[123 129 135 137] = S
[113 165 165 128] = U
[ 75 123 125 168] = E
[121 180 161 148] = F
[166 165 166 128] = W
[123 180 161 147] = V
[105 110  98 130] = Z
rest: [123 129] : [135 137]
rest: [105 110] : [ 98 130]
rest: [129 135] : [137]
rest: [113 165] : [165 128]

[135 152 107  95 136 124 100 168 103 119 126 107 131 141 130 118 117  93
 146] -> C
[108 145 159 135 129 104 138 108 128 125 122 119 118 108 148 104  85 139
 126] -> Q
[151 135 146  80  89 176 100 118 170 146 107 122  82 124  99  88 195  78
 130] -> X
[126 143 136 151 141  56 147 188  92 130 144 121 133 121 181 166  85 156
 116] -> D
[113 167 152 119 109 108  87 148 115 133 106 116 135 124 185 100 121  78
 131] -> P
[172  95 121  74 128 192 147  99 168 129 137 125 133 121 180 112  64 146
 156] -> B
[154 102 100  95 113 200  91 125 151 130 122 137 113 169 121 122 203  88
 135] -> K
[156  98 131 109 135 152 163 128 151 131 147 127 106 122 134 140 146 126
 112] -> L
[172  95 121  74 128 192 147  99 168 129 137 133  74 138 152 136 199  91
 137] -> J
[ 99 152 106 169 125  76 143  85 112 130 118 122  81 124 125 150 113 169
 145] -> Y
[147 109  98 132 117 144 100 201 124 140 137 131 167 152 140 150 158 124
 104] -> H
rest: [106 122] : [134 140 146 126 112]
rest: [122  82 124] : [ 99  88 195  78 130]
rest: [103 119 126] : [107 131 141 130 118 117  93 146]
rest: [166  85 156] : [116]
rest: [151 141] : [ 56 147 188  92 130 144 121 133 121 181 166  85 156 116]
rest: [133 121 180] : [112  64 146 156]
rest: [152 106] : [169 125  76 143  85 112 130 118 122  81 124 125 150 113 169 145]

[128 194 178 178]  T
[175  71 165 195]  G
[176 194 177  72]  M
rest: [176 194] : [177  72]
rest: [128 194] : [178 178]
rest: [194 178] : [178]
rest: [ 71 165] : [195]
rest: [194 177] : [72]

[146 122  96 119 142 136]  Kom
[ 63 153 142 106  88 170]  Pir
[ 63 153 143 106  91 160]  Zaf
[115 122  95 119  91 141]  dena
rest: [ 63 153 142 106] : [ 88 170]
rest: [122  96 119] : [142 136]

[168  91 138  75 150 172 169 133  97 189 137 136 108 151 106 123 134 155
 116 132  83 178  80 200 152 149 121 150 119 172 151 104 113] -> Sevug
[144 119 152 131 140 173 142 132 125 176 117 165 123 166 128 119 127 111
 136 125 118 137 115 137 119 132 147 129 131 149 131 116 151] -> romal
[121 143  93 140 116  85 113 131 138  77 137  91 142 104 136 137 119 124
 121 124 136 104 152 109 132 133 108 124 138 107 129 148 120] -> Pov
[124 147 171 178 129 181 134 117 199 114  96 162 165 131 128 134 134 121
 124 143 133 151 121 107  77  86 200 158 140  96 127 139 123] -> lav
[126 127  91 108 120  81 120 132 110  95 148  85 124 101 127 134 135 143
 119 125 126 118 138 134 152 143  91 123 126 124 132 136 110] -> tola
[185 108 102 103 146 161 170 141 138 135 135 104 144 142 113 136  95 141
  99 128  72 167  98 190 141 158 124 167 148 148 166 135 106] -> puluv
[115 126 173 133 132 162 130 118 132 162 113 169 120 139 124 121 138 130
 140 136 138 144 113 124 111 105 161 129 114 132 116 111 135] -> geso
[169  90 132  73 150 166 166 136  86 195 140 137 103 157 109 120 139 147
 121 143 132 168  86 196 157 157 112 141 120 178 149 103 122] -> kuvin
rest: [143 133] : [151 121 107  77  86 200 158 140  96 127 139 123]
rest: [140 116] : [ 85 113 131 138  77 137  91 142 104 136 137 119 124 121 124 136 104 152
 109 132 133 108 124 138 107 129 148 120]
rest: [152 149] : [121 150 119 172 151 104 113]
rest: [134 135] : [143 119 125 126 118 138 134 152 143  91 123 126 124 132 136 110]

[106  77 166 117  85 147] -> bovu
[140 182 180 144 134 135] -> tuge
[103 104 181 144  84 147] -> lerar
[116 148 135 144 133 110] -> Ved
rest: [144 133] : [110]
rest: [181 144  84] : [147]
rest: [117  85] : [147]

[114 157 154  65 148 133 159 116] = lotat
[163 103 158 175 170 110  73 115] = lepe
[148 191 159 187  66 190 173 100] = tefo
[138 191 133  96 178 139 140  74] = vub
[146  99 145 157 130 145  88 180] = Zezog
[138 192 135 123 130 146 140  73] = Zubo
[138 191 160 187  66 190 173 121] = vimor
[ 84  77 125 150 179 156  72  89] = Zafos
[171  80  90 105 128 105 153  94] = zibav
rest: [171  80] : [ 90 105 128 105 153  94]
rest: [130 145] : [ 88 180]
rest: [159 187  66 190 173] : [100]
rest: [157 154  65 148] : [133 159 116]
rest: [145 157 130 145] : [ 88 180]

[120 153  68 125 113] = A
[120 153  67 125 113] = R
[120 153  68 124 113] = N
rest: [153  67] : [125 113]
rest: [120 153  68 125] : [113]
rest: [ 68 124] : [113]
asked: [120 153  68 125 113] : A
rest: [ 67 125] : [113]
asked: [120 153  68 124 113] : N

[139 130 131 157 113 114 147 151 148 193 111 128 101 112 145 136 110 129
 115  99 121 117] = pilo
[139 131 131 157 113 115 147 151 148 193 111 128 101 112 145 135 110 129
 115  99 121 117] = lito
[135 132 119 153 113 114 147 151 148 173 111 128 101 112 145 151 110  89
 115 110 121 117] = gep
rest: [139 130 131 157 113] : [114 147 151 148 193 111 128 101 112 145 136 110 129 115  99 121 117]
rest: [110  89 115 110 121] : [117]
rest: [145 136 110] : [129 115  99 121 117]
rest: [119 153 113] : [114 147 151 148 173 111 128 101 112 145 151 110  89 115 110 121 117]
rest: [151 148 173 111] : [128 101 112 145 151 110  89 115 110 121 117]

[ 63 150 136 143] -> nom
[ 66 155 142 157] -> siti
[ 63 150 135 143] -> Gor
[ 62 150 135 143] -> bemo
[ 62 151 131  93] -> razit
asked: [ 62 151 131  93] : razit
rest: [151 131] : [93]
rest: [ 62 150] : [135 143]
rest: [ 62 151] : [131  93]
asked: [ 66 155 142 157] : siti
rest: [ 63 150 136] : [143]

[155 111 100 119 145  71 115 125] : tib
[113 123 137 145 102 127 134 142] : kife
[149 139 107  84 158 142 110 102] : bak
[117 142 121 119 139 127 106 128] : somen
[145 138 100 120 146 135 112 123] : rin
[107 126 136 142  99 131 136 143] : tates
[106 125 131 138 175 137 127 143] : Rebad
[104 126 134 140  99 124 123 143] : Vokog
[131 151 136  86 176 137 107  80] : Likud
[110 121 131 142 106 134 130 143] : gulo
[107 144 134 103  96 100 124 126] : movu
rest: [176 137] : [107  80]
rest: [100 119] : [145  71 115 125]
rest: [127 106] : [128]

[122  98 162 124 103 143 134 149  80  94 137 106  97 138 137 132 142 121
  82 105 168] : tabi
[144 104 149 103 148 125 107 162 161 137 158 146 132 140 114 114 162 163
 124 124 131] : niso
[102  98 166 128 104 150 140 148  94 118 130 116 137 137 141 103  93 126
  86  89 135] : kego
[129  95 151 151 104 117 131 155  88  94 142 113  97 128 149 107 140 113
  80  85 149] : Gan
[ 97  97 160 132  98 150 144 153  98 137 123 124 131 128 150 107  95 128
  76  87 143] : Dof
[143 104 166 131 115 149 132 148 102 130 129 119 132 131 165 101  94 133
  82  85 136] : fozo
[103  97 162 124 103 143 146 163 104 128 122 115 134 127 150 107  85 122
  76  94 139] : zapov
[142 109 141 113 133 131 114 150 170 124 141 150 131 118 110 119 160 166
 130 122 121] : Lofat
rest: [104 149 103 148] : [125 107 162 161 137 158 146 132 140 114 114 162 163 124 124 131]
rest: [114 114] : [162 163 124 124 131]
rest: [ 97 162 124 103 143] : [146 163 104 128 122 115 134 127 150 107  85 122  76  94 139]
rest: [128 150 107] : [ 95 128  76  87 143]
rest: [86 89] : [135]
rest: [144 104] : [149 103 148 125 107 162 161 137 158 146 132 140 114 114 162 163 124 124
 131]

[127 152 137 145  86 122 127 118] = kor
[124 106 121 173  97 137 137 115] = lok
[127 133 146 116 103 134  98 127] = Sumin
[142 118 140 119 148 130  77 114] = Vosi
[130 116 137 134 113 135 119 128] = sobat
[127 133 146 116 103 116 127 130] = tikek
[124 128 138 126 159 130 129 137] = mutu
[130 158 116 151 144 113 140 129] = nopiv
[137 126 138 126 160 130 104 118] = zaro
[124 128 138 126 159 130 123  99] = manaf
[124 140 134 165  70 129 144 130] = vor
[127 109 131 106 155 128 123  98] = tudu
rest: [158 116 151 144] : [113 140 129]
rest: [142 118 140 119] : [148 130  77 114]
rest: [144 113] : [140 129]
rest: [103 116 127] : [130]
rest: [106 121 173  97] : [137 137 115]
rest: [119 148 130  77] : [114]

[160 129  93  74]  luven
[125 114 141 119]  tuli
[ 92 129  92 109]  muta
[172 129  92 108]  Kinir
[ 92 140  85 102]  Teg
[160 130  93 154]  Zunev
[ 93 114 140 160]  pude
rest: [ 93 114] : [140 160]
rest: [ 92 140  85] : [102]
rest: [172 129] : [ 92 108]
asked: [ 92 140  85 102] : Teg
rest: [160 129  93] : [74]
rest: [114 141] : [119]

[ 79 114  92 133 136] : Fadu
[169 142 115 100 121] : Fubu
[137 158  92 132 163] : Guko
[ 97 148 103 121 171] : bame
[ 98 148 101 129 126] : midut
[143 114  93  83 104] : Ruzo
rest: [ 97 148] : [103 121 171]
rest: [ 92 132] : [163]
rest: [114  92] : [133 136]

[ 59  90  95 109] = komi
[166 167 155 151] = sada
[ 92  90  95 108] = tabo
[194  90  95 109] = gak
[140  90  94 124] = Rete
[ 92  84  91 150] = zuket
rest: [140  90  94] : [124]
asked: [166 167 155 151] : sada
rest: [166 167 155] : [151]

[127  88 122 128 157 121 133 108 126 160 130 146 150 139 127 162 135 135
 124  97 121 100 122] -> tiba
[145  69 149 105 153 123 146 117 112 111 140 145 150 145 146 125 144 110
 103  98 149 106 138] -> Viraz
[109 138 160 127 110  96 114 118 112 111 141 106 114 122 111 124 144 110
 104  98 121 100 113] -> Dufu
rest: [125 144 110 103] : [ 98 149 106 138]
rest: [110 104  98] : [121 100 113]
rest: [112 111 141] : [106 114 122 111 124 144 110 104  98 121 100 113]
rest: [145 150] : [145 146 125 144 110 103  98 149 106 138]
rest: [ 98 121 100] : [113]

[116 137 144 135 121 102 140 123 164] = gupim
[126 107 140 146 115 127 103 141 115] = Fel
[157 104 105 105 154 129  92 120 109] = Gurer
[165 124 105 105 155  91 193  93 149] = muk
[152 121  80 123 126 133 141 136  97] = Sazi
[115 137 120 124 134  84 193  92 181] = boso
[126 107 141 146 114 133 141 137 113] = Fogu
[152 121 140 146 126 133 141 136  97] = Rana
[136 107 127 138 119 127  92 141 117] = Ven
rest: [105 105 154] : [129  92 120 109]
rest: [146 114 133] : [141 137 113]
rest: [116 137] : [144 135 121 102 140 123 164]
rest: [141 146] : [114 133 141 137 113]
rest: [126 107 141 146] : [114 133 141 137 113]
rest: [193  92] : [181]
rest: [136 107 127 138] : [119 127  92 141 117]

